In the rows, 100 means zero.
Each path below is one point turned by a fixed rotation once a step. After each direction that follows a path, write how fast that rotation turns it, in deg/step (0 if it stays still).
Each turn is a multiple of 5 degrees from 10 to 175, or 0.
Each row of a path follows its step; steps can be skipped.
Rotation 1:
step 0: 104 109 105 96 80 108 59 103 125 102 111 83 99 101 73 83 110 64 103 116
 107 75 112 89 105 83 84 102 115 102 96 101 112 89 64 111 106 106 95 107
 110 90 73 101
step 3: 100 84 72 103 113 88 112 120 147 106 110 85 92 86 91 82 90 69 88 112 94
 84 106 103 101 104 93 82 108 83 82 121 101 99 89 91 108 85 110 129 105
 86 78 112
step 6: 128 98 92 130 98 132 104 109 108 109 98 82 94 92 91 101 84 86 96 124 108
 65 119 111 105 93 109 100 124 90 76 109 95 104 96 110 85 90 99 101 144
 91 104 99
step 7: 92 111 79 89 107 104 98 94 112 88 123 76 71 98 84 104 103 49 87 102 96
 94 117 99 93 86 96 87 86 103 93 119 106 89 81 120 68 95 105 95 117 77
 91 85
step 9: 102 75 114 114 82 108 114 97 120 89 100 68 119 88 96 85 89 80 122 106 93
 97 81 108 119 88 92 132 113 84 83 109 112 120 90 98 118 104 92 122 133
 82 102 88
step 13: 95 76 101 123 81 95 116 81 90 101 86 73 80 89 92 112 92 73 100 114 93 98
 83 113 93 121 93 86 129 99 74 114 82 117 99 121 83 100 99 98 125 79 95
 82
step 15: 104 91 88 109 117 96 109 138 116 97 116 75 99 98 92 99 81 66 94 94 102
 66 100 96 113 71 83 99 79 83 92 111 88 101 95 100 113 123 101 109 109
 106 67 106
step 16: 113 95 126 115 78 107 87 79 92 98 106 67 106 115 96 94 112 67 100 89 102
 80 107 98 109 83 82 106 113 92 92 118 97 124 77 122 99 130 91 112 91 78
 88 89
step 17: 114 90 96 111 92 136 77 83 118 113 95 82 100 89 100 101 93 72 125 115
 122 89 101 110 85 111 107 91 113 91 77 107 116 132 83 109 92 94 102 78
 126 87 103 118
step 18: 99 93 78 106 111 123 124 114 124 98 98 85 83 90 66 106 92 67 105 138 95
 94 109 87 105 98 111 111 85 96 97 105 96 87 84 114 82 100 95 92 139 89
 97 83
step 20: 89 77 109 100 67 101 98 89 122 94 104 71 115 103 97 88 75 71 106 99 100
 90 68 121 105 93 103 105 113 86 90 135 86 128 112 97 108 98 113 100 103
 98 77 108
Speeds:
102 105 94 104 104 98 104 109 103 103 101 94 106 98 99 102 95 100 104
 105 104 99 95 95 105 105 109 110 97 98 101 97 99 95 99 104 110 104 92
 98 97 103 107 103
115
103 99 95 92 101 93 94 101 99 91 104 95 105 102 94 106 106 99 105 103
 105 94 97 97 100 98 94 99 100 100 111 99 91 93 101 96 96 104 104 106 98
 98 99 106
95
107 94 100 101 95 94 103 95 96 100 94 92 111 100 107 105 97 105 94 94
 104 100 101 99 104 94 107 104 107 103 97 103 98 107 102 98 97 103 102
 103 101 93 104 101
100
99 96 105 93 102 107 108 99 99 95 94 98 104 99 102 109 100 106 104 98 94
 97 106 101 98 110 102 96 100 93 100 94 103 94 101 103 100 101 95 102
 113 100 98 104
90
109 101 115 100 106 103 97 96 107 105 100 99 110 103 101 100 99 100 98
 100 102 91 101 100 100 97 91 99 91 107 99 97 98 103 102 104 104 97 97
 103 97 105 100 101
65
96 103 101 97 94 97 99 95 100 95 92 104 108 88 98 96 98 98 97 103 103
 100 93 98 100 102 100 103 102 105 93 96 102 89 105 99 104 96 103 99 98
 98 89 97
35
